Each row is where one point has got to under a steady rotation. How many steps took it there?
The counts run from 0 to 142.
[108 134 134  88 141  81 138 172  88 146 150 133 156 129 160  83 105 133
  73 138 142 135 138  90 125 107 142 150 162 145  97 105 148 122 132 136
 150 143 108  96 157 157 138 126 116  96 110 138 158  73 155 173  84 106
 144 152  82 101 128 163 135 117 131 154  70  89 100 149 108 131 106 137
 114] => 86
[182 154 122 118 136 142 103 121 132 149 144 132 136 118  86 168 109 143
 132 103 131 118 158 141 108  79 151 128 157  91 101 139 167 120 121 100
 141 139 102  93 128 127 126 132 157  91 188 117 124 125 123 158 130 142
 130 112 134 118  76 167 143 155 134 165 135 168  84 182 134 111 123 141
 135] => 10
[115 128 118 143 127 106 106 136  92 161 107 120 161 140 135 113  94 153
  95 139 114 135 136 116 114 103 102 155 179 130  56  90 181 107 104 106
 193 119 111  94 139 136 126 133 139 127 101 110 133 105 177 113 135 125
 124 135  90 106 143 123 168 131 126 132 100  98 128 115 160 157 115 169
 126] => 90
[103 123 130  59 155 105 158 174  98 119 148 151 164 107 155 104 135  87
 134 125 154 139 123 107 126 127 147 147 139 142 147 135 117 151 146 126
 123 131 123 164 135 118 144 100 129  92 127 147 133 119 139 192  99  87
 140 157 119 113 120 142 112 146 181 169  93 126 110 141  73  96 162  73
 141] => 83
[ 77 129 134  71 140 119 153 136 109 158 128 139 195 148 118 126 185 114
 201  93 149 146 130 168 136 132 132 131 135 147 149 157 108 137 136 147
 127 112 107 170 133  88 133 108 122 156 128 134  93 127 124 156 154  90
 116 136 175 132 121 106  90 145 149 140 153 135 128 113  99  98 130  97
 180] => 79
[119 139 128 127 142 102 172 155 102 108 135 123 133 154 128  78 138  99
 105 157 133 144 121 110 123 137 125 105 129 130 200 116  99 144 181 180
  90 166 146 158 117 134 158 110 106 111 126 144 162 136 124 170  95 136
 128 161 144 116 102 132  72 108 142 148 115 122 119 145 125 102 167  81
  97] => 120
[154 139 123 120 134 138 154 147  98 153 140 135 138  96  91 151 155 117
 120 128 122 154 118 124 107 104 156 111 137 125 154 154 159 105 135  96
 120  84 127 133 171  93 175  97 148 107 149 102 137 159 152 173 136  91
 136 118 117 112  78 173 118 158 152 171 109 152  74 156 104  98 142  93
 146] => 45
[120 102 120 137 160 152 108  95 151  71 107 133 107 148 115 130 142 123
 129 132 113 117 114 140 115 130  90 122 134 115 120 126 126 124 134 149
 135 148 130 103  82 122 100 155 176 165  97 117  98 155 137  69 170 161
 101 103 139 152 135  72 125 103 124  90 181 180 187  92 182 123 119 140
 121] => 110
[172 157 140 189  61 122 104 138 124 157 128 101 112 113 147 124  81 139
 108 158 110 136 127 108 132 132 125 139 119 124  97 135 100 131 121 117
 123 125 151 132 158 145 141 116 108  67 157 171 146 121 121 149  76 120
 131 134 102 140 163 193 148 128 131 131 110  75  99 155 100 143 132 126
 108] => 139
[142 113 123 162 131 137 100 139 139 102 125 129  94 155 140 125 101 115
  85 138 129 110 140 105 139 112  82 131 146 127  88 134 104 125 143 158
 136 193 118  94 109 153 107 135 176  92 133 153 105 136 138 115 107 158
 117 108 100 172 131 118 128  97 124  57 158 131 160 141 172 130 137 159
  82] => 106
[153 103 117 224  89 122  88  94 163 109 128 102  89 119 139 142 101 116
 125 160 104 104 112 133 124 154  78 122 137 105 123 133 106 125 122 130
 130 166 147 131  84 142 130 151 135 108 107 140 125 152 116  93 110 175
 129 124 145 135 175  95 148 121 131  83 129 121 165  99 152 139 137 120
  89] => 18
[101 117 134 146 153  94 149 151 101 132 111 105 148 159 124  82 159 130
  56 165 110 168  97  80 112 116 132 120 152 157 142  79 136 108 147 123
 129 116 127  89 152 134 146 123 129 146  83 114 148 111 171 136 140 119
 105 120  96 108 125 154 116  83 118 137  81 113 137 113 178 140 124 130
  90] => 125
[115 140 130 120 145 103 158 172  91 127 114 136 151 152 152  89 123 102
  91 175 124 157 130  97 112 132 122 122 123 161 154 100  75 150 174 163
  99 156 160 133 131 148 146 105 101 107 119 155 148 135 130 164  97 122
 115 164 111 117 128 139  82  90 145 152 100  87 141 129 120 107 171 103
  88] => 121
[189 146  90 180  86 141 103 104 155 127 132 125  92 125 141 127  38 136
 126 156 128 120 162 125 121 110 114 146 149  95 101 131 145 123 123 143
 115 172 130 103  98 182 104 151 105  89 153 138 146 123 109 122 103 169
 139 146 126 112 134 126 158 129 119 128 119 105 135 170 136 151 132 130
  95] => 15
[126 108 121 202  80 156  91 100 138 136 120 118 118 113 115 167 127 133
 151 117  92 130 104 148 144 144  99 141 122 108  85 148 137  98  95  88
 157 108 139 142 136 108 123 140 151 148 128 125  92 164 144  72 167 150
 125 117 134 157 177 105 161 161 128  93 158 135 145  87 120 149 105 137
 151] => 57
[146 150 118 135 115 122 123 105 142 135 144 120 114  69 116 171  96 122
 169 158 117 119 186 167 107 116 146 105 123  70 111 171 128 152 111 110
 120 112 142 161 129 135 153 134 137 108 166 154 123 156 100 136  83 131
 135 163 153 106 116 153 134 164 146 159 153 146  93 160 102 110 168 114
 123] => 99
[113 131 146 131 107 166  97  79 156 109 126 109  70  95 115 178 145 140
 160 114 115 112 152 167 140 150 168  92  76 107 127 164 127 150  99 101
 130  67 136 152 150 101 143 133 135 174 156 141 123 147  96 101 121 121
 138 137 139 149 143 159 132 150 109 108 171 138  90 123 122 126  98 122
 146] => 60
[111 134 171  87 127 125 131 128 110 156 144 106 154 121  95 126 191 145
 156 107 126 142  93 117 129 123 167 121 108 144 151 133 100 128 102 106
 138  63 134 132 177  84 173 105 126 131 158 130 133 118 130 174 147  86
 114 122 129 130 122 192 119 141 128 176 131 136  83 125  99  97 130 118
 170] => 43
[ 98 114 154 160 126 104 100 124  87 164 140  89 185 119  76 134 186 175
 119 125  84 112 112 147 132 100 139 107 149 106  97 138 151 106 112  92
 178 113 115 123 157  94 181 115 163 128 151 119  80 118 149 171 149 128
 122  95 118 120 121 152 132 143 130 132 140 136  85 129 139 128  94 154
 128] => 5
[132 123 122 125 159 157 119  68 133 129 107 126 150 162 107 131 141 149
 186 131 128 127 158 160 127 117 140 106 117 122 123 104 120 136 133 154
 114 128 134 114 101 143  84 157 109 190 151 108 119 132 110  65 159 143
  91 137 155 143 111 101 121  94  88 118 182 159 162 123 193 140 109 163
 135] => 112
[133 129 149  82 122 119 148 132 145 112 147 122 141 147 147  96 148 122
 170 128 169 115 110 126 138 141 124 136  97 137 177 125  62 164 166 177
  91 139 133 151 119 138 121 118  85 100 165 159 144 109  93 168 115 119
 103 154 156 120 128 144  78 126 139 165 147 120 128 140  93  99 144  94
 135] => 118
[119 122 121 135 156 139  96 100 147  88 127 135  91 158 130 129 132 147
  91 146 108 108 144 114 146 122 127 115 115 121  99 117 130 150 134 148
 149 142 132  74 131 152 108 157 147 158 113 125 146 109 128  73 123 164
 110 121 114 150 135 132 148  93  98  82 154 137 159 113 211 143  88 165
  94] => 108
[187 129  99 157  83 131  96 143 134 140 111 142 124 109 160 128  55 121
  98 118 129 128  97  90 128 134  97 174 136 131  92 119 141 104  95  95
 158 137 130  89 144 148  99 142 126  74  96 118 144 122 148 102 136 128
 134 115  76 119 159 126 169 147 130 123 103  87 148 132 108 151 122 142
 130] => 52
[ 96 108 148 142 108 106 144 130 123 143 119  73 162 153 137  63 162 161
 120 153 106 151  69 115 134 151 122 144 120 144 154  76 113 121 122 145
 144  86 156 136 146 106 148 128  72 173  94 108 154 104 143 129 161 113
  97 119 110 104 173 136 120  99  97 147 101 116 126  74 137 151 107 121
 139] => 38
[145 153 129 149  90 119 101 132 153 117 161 118  83 113 128 149  84 124
 120 154 136  94 152 127 133 106 136 102 147  83 108 173 109 150 146 153
 101 187 118 128 119 160 146 112 139  69 175 170 131 122 104 188  72 158
 156 140 133 140 130 149 138 133 137 105 155 119 101 182 119 114 142 130
  80] => 102
[ 68 139 155  84 136 112 167 136 107 162 136 121 184 146 114 108 172 139
 181 105 144 143 138 162 149 108 141 122 144 123 163 151 128 141 151 144
 112 131 104 170 127  91 158 115  95 155 161 128 102 122 120 194 127  96
 136 138 162 111 109 111  92 133 129 150 136 124 113 140  96 106 117 101
 161] => 80
[ 89 132 104 127 145 129 144 130 120 114  89 146 134 162 168 102 129 103
 122 121 122 156 136 141 137 149 105 144 112 165 117 100 115 123 128 147
 134 125 139 120 116 114  92 145 114 193  83 112 121 122 140  64 146 129
 108 146 117 148 148  75 131  84 108  91 122 111 175  77 175 163 115 142
 138] => 73
[119 106 123 161 133  98 101  85 112 136 130 103 142  97  92 144 143 164
 131 130  87 101 137 144 109 118 127 136 167  95  90 144 198 107  91 102
 185 109 109 127 134 107 153 150 155 160  97  89  99 137 142 100 163 152
 136  99 137 106 151  92 169 166 127 147 112 151 118 105 146 134 107 138
 149] => 93
[173 109 120 194  93 115  79  93 177  89 151 100  80 110 153 126  92 128
 129 158 120  76 117  99 135 162  90 145 125  98 114 126 116 133 123 135
 137 162 130 125 103 164 118 163 121  98  97 146 138 138 112  90 111 174
 136 127 142 135 181 111 153 120 118 109 113 111 150 100 134 130 125 130
 103] => 17
[ 77 142 151  66 143 103 177 138 108 151 146 128 155 128 123 111 165 125
 142 124 148 127 153 150 132 116 180 111 130 124 169 148 131 142 160 155
 114 125 110 170 148 108 159 116  92 153 160 137 138 113 105 201 104  94
 147 149 150 115  98 154  90 144 129 186 101 116  94 160 110  94 136  97
 155] => 81
[128 133 144 121 122 159 107  97 154 101 137 138  78  85 112 192 156 121
 165 112 121 109 140 165 146 158 155  98  91 102 135 180 112 164 121 105
 122  85 124 158 140  79 140 128 162 136 145 151 111 168 108 111 117 121
 130 128 146 168 130 145 141 162 142  94 171 164 106 126 106 114 125 111
 152] => 61
[125 125 146 130 145 126 146 115 116 152 119 102 177 142  90 103 160 173
 136 119 110 146 106 113 117  96 133 126 155 136 133  98 182  86 127  97
 168  97 110  87 144 101 140 146 117 168 126  82 131  94 154 128 193 113
 108  94 108  96 108 133 129 122  88 171 101 150 117 120 167 148  99 172
 148] => 129
[107 103 167 164 128 139 103  98 157 102 145  96 113 155 100 147 175 147
 140 142 110 104 110 145 144 143 114  91  92 112 137 151  85 132 144 133
 130 129 157 139 124  91 153 138 154 151 142 138 103 134 108 113 147 160
 103 108 161 158 157 117 119  98 111  63 191 164 146  87 152 131 104 140
  98] => 22
